One turning vector, and how many ticks it has turned
The counts run from 0 to 108.
[127 118 168 153 181 118 124 130 166 100 138 127 146 170 161  94  92 139
 138 137  74 103 128 166 164 167 116 118 101 143 108 165 171 121 141 165
 108  77 139 142 120 109 159 165 116 136 119 179 144 167 103 125 151 158
 138 103 146 116 135 104 114 115 171 133]  30
[144 129 155 140 107 129 132 168 137  65 121 131 171 102  97  97 101 172
  89 108 100 116 122 151 174 128 146 132 124 110 110 101 176 131 184 141
  92  96 142  90 120 118 148 129  89 101 120 145 172 172 159 149 171 160
 121 160 106 139  81 145 136 154 111 160]  71
[103 127 135 128 113 118 150  94 121 148 116 114 164 166 137 132 141 159
 145 142 173 124 132 134 124 123  87 149 145  88 126  91  87 110  81 143
 156  95  71 145  61  89 130 145 113 177 170 159 119  82 134 131 105 110
 119 102 178 121  95 163 177 138 123  88]  21
[153  89 153 151 159 134 131 138 129  85 148 100 109 127 155  88 121 131
  72  91  98 115 121 134 161 118 125 151 118  90 112 107  96 121  53 165
  83  77 135 120  95 136 162 145 153 122 102 145 130 148 165 115  87 132
 146 128 107 162 148 113 110 148 148 135]  95
[128 154 148 129  99 148 103 168 157 107 122 109 145 162  99 172 151 118
 136 121  96 144 112 191 113 120 137 116 167  86  87 118 154 115 111 184
 134 128  61 120 113 101  98 157  97 167 148 172 158 121 132 113 131 123
 135 143 140 155 136  86 105 158 134  98]  24
[100 148 114 159 169 110 143 113 170 114 114 119 187 142 178 174 154 142
 136 129 112 116 106 144 169 157  82 170 148 109  70 107 139  99 128 152
 134  99  99  98 103  78 135 164  88 114 118 148 160 116  83  99 146 137
 127 140 145 125 149 111 119 147 165 124]  91
[132 147 120 117 156 175 140  84 136 118 147 135 148 125 177 123 158  75
 166 171 109 141 139 111 135 102  99 148 126 126 100 104  77  98 110 144
 153  66 129 140 107 159 109 149 133 115 142 163 100 148  76  70 120 144
 159 117 154  98 134  95 141 164 138 112]  59
[141 151 174 128 100 141  97 116 147 101 161 119 125 120 105 118 115 131
  80 155 147 165 138 141 132  80 127  99 154 131 125 106 130 161 172 112
 133 106 129 158 102 166 159 134  98 111 149 114  98 132 176 119 115 161
  97 170 140 117  79 139 196 144  93 106]  41
[183 130 128 119 138 153 115 144 104  99 153 120 124  73 117  86 111 105
 118  95 138 123 203 141 114 148 162 135  77 120 151 113 121 129 103 149
 124 126 134 149 125 163 147 140 118 126  78 127 124 200 141  98  99 158
 150 128 122 142 121  92 111 112 161 152]  34
[142 123 157 146  99 105 141 155 120  86 129 122 164 103 138  91 100 162
  64  99 147  96 161 120 163 148 152 148 116 124 140  96 148 147 159 120
  80  82 141  95 115 119 160 123 117 118 129 143 148 134 178 141 125 131
  96 174 110 132  83 167 138 167 114 128]  72
[165 160 164 100  59 159  93 168 114  98 160  94 128 133  70 122 139 119
 114 111 131  91 118 162 127 123 155  93 123  97 138  92 137 147 112 175
 119  95 107 151 133 167 116 112 131 165 128 145 174 151 166 170  90 120
 118 148 130 168 117 119 118 119 104 142]  2
[145 149 127  70 130 156 105 134 136 131 159 143 197  91 118 117 136 108
 145 164 152  76 119 111 149 138 122 112 118 140 134 106 122 104 130 101
 153 119 145 150 120 173  56 153 102 113 143 153 150 161 116 147 121 181
 152 159 128  95  71 124 162 146  99 147]  38
[113 203 177  81 136 160 113 137 149 119 124 110 167 136 154 132  69  90
 119 162 177 145 147 102 121 146 160 103 163 140 159 149 121 130 125  87
 140 111 124 148 126 108 146 144 100 107 109 168 156 166 120 129  92 139
 134 117 153  99  75 116 172  88 112 122]  106
[131 169 131  93  95 106 116 131 130 115 124 124 192 117 155 138 122 132
 157 140 138  69 129 126 135 178 134 133  97 156 160 125 187 146 176 115
 134  78 113 135 162 125 137 106 108  98 117 154 172 121 122 142 141 134
  91 153 158  98 105 142 113 151 126  90]  6
[127  99 161 134 143  98 107 129  85  73 133 119 122 111 133 116  91 140
  91 123 142 129 188 116 115 137 157 119 106 148 135 166 106 157 133  69
 101 130 144 126 108 164 184 132 118  63 112 142 107 104 168  86  70 135
  97 139 114 108 118 139 127 108 157  89]  11
[133 128 114 121  91 144  80 124 116  60 130 110 123 129 164 114  82 124
 103 145 158 105 138 128 167 138 141 138 112 145 161 166 137  84 151 138
 125 142 123 155 133 135 135 107 128 117  94 179 159 144 115 111  94 129
 125 120 131 135  55  93 102 138 173  67]  75
[145 128  94 125 105 156  89  89 127 100 158 116 143  91  82 116 177  96
 135 108 126 137 149  96 112  99 136 141 131 129 117 141 130 144 140 128
 135 118 166 161 144 178 136 133 102  64 119 124  94 140 114  77  46 112
 109 116 104  88 144 128 121 155 118 108]  80
[126 133 148 102 129 124 100 130 147 129 123 114 162 135  50 151 121 138
 137 141 144 150 125 153  86 103 128 127 170  91  86 151 130 139  96 111
 177 155  84 164  85 118 114 145  70 126 132 175 140 106 110 132 113 120
 125  87 111 102 127  86 156  76 118 133]  85
[161 147 158 109 130 144 118 162 134  89 144 118 189 105 114 134 133 155
  96 112  99 102  90 155 153 153 150 123 140 112 108  97 185 136 182 151
 113  98 147  99 126 120 134 139  89  93 103 146 192 183 116 152 155 149
 104 162 126 127  92  84 103 117 113 184]  70
[120 152 182 137 164 121  92 131 198 153 177 122 128 151 109 120 141 114
 134 143 118 124 123 160 146 134 109  86 132 134 106 128 109 147  87 122
 152  95 124 162 109 142 130 215  90 161 154 130 113 108 152 117 111 165
 152 142 125 112 180 128 179 123 111 140]  62
[125 101 104 144 100 117 150 140  99  55 100 105 158 113  80 123 141 144
 132  99  92 132 107 121 131 110 133 204 127  88  89 142 158 148 126 137
 102  88 120 121 106 150 130 105 103  70  99 157 127 132 133 125 126  87
 110 109  84 133 130 151 109 131 112 141]  49
[116 154 107 126 151 174 131 106 176 126 140 135 155 129 145 116 131  71
 169 168 100 135 134 114 161 120  97 141 129 128  96 134 109 100 114 138
 153  71 109 158 120 139  94 168 114 158 155 167 103 151  87  90 155 162
 182 106 130 109 128 119 173 144 110 108]  60
[148 140 188 117 138 119  99 142 171 121 174 110 117 156  88 131 134 116
 125 147 114 127 130 176 116 102 128  84 132 109 100 117  99 165  84 133
 145  82 107 157  96 183 122 164 127 161 130 126 121 124 157 113  99 163
 136 156 132 139 180 114 158  92 120 172]  63
[110 143 136 148 150 144 114 122 210 140 152 136 149 152 135 110 138  99
 156 149 123 136 137 106 167 153 102 109 124 130 118 139 127 128 104 123
 148  82 127 148 109 100  95 204  91 178 165 148 112 129 126 108 125 148
 175 123 124 116 151 143 196 146 107 122]  61
[126 173 109  93 101 131 146 137 102 110 119 119 179 115 152  97 121 128
 153 131 142  99 158 138 125 172 157 144  81 132 163 116 185 153 160 123
 147  86  82 136 147 110 164  99 111  85 105 126 156 157 158 137 155 138
  98 151 164 143 101 139 124 156 116  92]  5
[150 165 159  90  90 135 129 111 144 125 144 129 144 105 126 101  81 104
 132 152 148 126 188 121 117  90 158 112  96 147 167  99 120 159 144 121
 131  46 126 155 128 177 148  91 139 142 146 167 128 133 142 123 135 156
 104 153 152  91 103 135 152 115  93 120]  104
[148  83 132 129 136 146 117 149  87 127 141 141 139 100 105  95 143 143
 144 100 108 156 190 160  98 124 148 143 117 102 103 113 115 122  99 116
 130 154  92 113 101 132 118 184  95 122 154 120  95 131 154  73 139 148
 165 135 105 134 125 109 111 199 162  71]  56
[124  94 191 145 160 124 115 166 153 101 147 140 132 163 114  86  86 144
 141 128  88  79 159 156 154 176 126 102  82 141 102 167 144 129 126 145
  93  84 148 120 105 137 126 170 130 165 142 176 146 144 140 125 148 156
 156 126 112 126 122 130 113 100 157 151]  31
[110 174 150 121  95 114  97 178 163  89 135 135 140 143  86 174 104 134
 146 140 163 113 145 156 136 176 155  79 139 149 119 163 157 153 158  80
 133 164  98 122 140 138 119 164  73 117 128 127 149 120 159 119 115 156
 113 177 139 134  98 137 164  97 156 103]  108
[161 170 153 121  98 148 122 160 167  88 173  95  91 147  81 138 130  96
 120 114 128 142 142 163 127 108 137 108 126  95 108 110  88 152  79 163
 119  68 107 153 106 166 129 134 127 178 130 145 128 146 137 123 104 143
 130 131 130 153 152 116 154  83 111 167]  64
[133 142 149 155 174 114 131 116 188 112 134 115 157 141 184 106 116 119
 142 128  86 106 130 137 171 168 107 155 110 139 126 142 149 112 122 172
 119  49 133 147 134 106 177 144 122 107 104 183 153 155  94 109 125 123
 133 119 150 116 168 107 100 127 153 149]  29
[121 170  88 130 138 123 176 140 136 106 106 127 180 121 169 176 140 123
 156 123 125 121 127 127 150 145  85 196 146  85  86 101 112 110  94 135
 135  86  81 100 109 101 101 135 107 105 122 171 165  93  93  91 140 130
 122 144 156 131 138 124 133 137 142 113]  90
[ 95 201 128 105 108 163 123 115 125  90 109  91 141 153 148 166 126  99
 142 146 176 132  91 108 138 131 132 128 159 105 139 151 121 127 117 100
 145 130  91 158 100 125 155 131 114  76  78 148 131 127 144 134  76 113
  99 111 156 149  93 121 168  89 125  95]  44
[156 154 184  93  96 143  82 147 132 113 174 104 126 154  92 101 142 151
 121 131 137  84 100 191 129 134 132  68 108 117 135  97 137 157 118 162
 142 109  99 180 106 161 133 148 136 154 116 120 152 140 167 178 120 152
 109 129 147 159 110 119 140 106 118 148]  1
[100 129 102 138 124 164 123 101 100  82 119 144 144 134 128 144 153 113
 168 123 153 131 162  99 135 172 112 134 133 126  96 183 104  98 148 109
 137 175 167 139 109 123 113 166 101 102 135 152 117 149 100  94  76 110
 128  76 145 121  79 114 135 114 194 104]  14
[ 90 178 110 123  99 142 107 136 132  69 105  94 151 169 115 161 144 138
 168 151 160 129 103 148 148 145 138 120 153 125 112 180 181 138 141 118
 170 142  73 168 122 109 135 146  84  71  96 128 130 132 127 143 108 122
 101 115 145 153  94 115 160 100 141  84]  45
[107  95  97 131 127 127 103 125 104 107 154 147 158 112  68 119 183 155
 175 134 127 104 133 131 131 148 101 127 107 123  84 138 109 133 118  92
 161 171 137 142 109 175  67 188  85 101 149 119  94 110 120 119 121 150
 121 121 104 107 112 153 161 137 141 124]  16
[161 148 168 110 120 132 116 111 138 143 175 127 154  84 105  74 108 114
 117 134 128 139 180 139 100 116 160 102 103 135 148  91 160 173 150 128
 146  61 131 148 146 166 161 123 110 132 157 118 110 154 153 115 123 154
 118 160 146  83 126 140 151 143  85 133]  103
[121 126 101 125 103 151 116 109  99  53 126 131 115 118 122 155 115 111
 164 143 145 114 171 100 132 142 126 149 119 140 115 179  98 108 150 106
 132 151 148 144 113 160 111 114 120 100 110 167 120 129  90  78  68 114
 138  98 149 117  82 113 111  94 191  95]  13
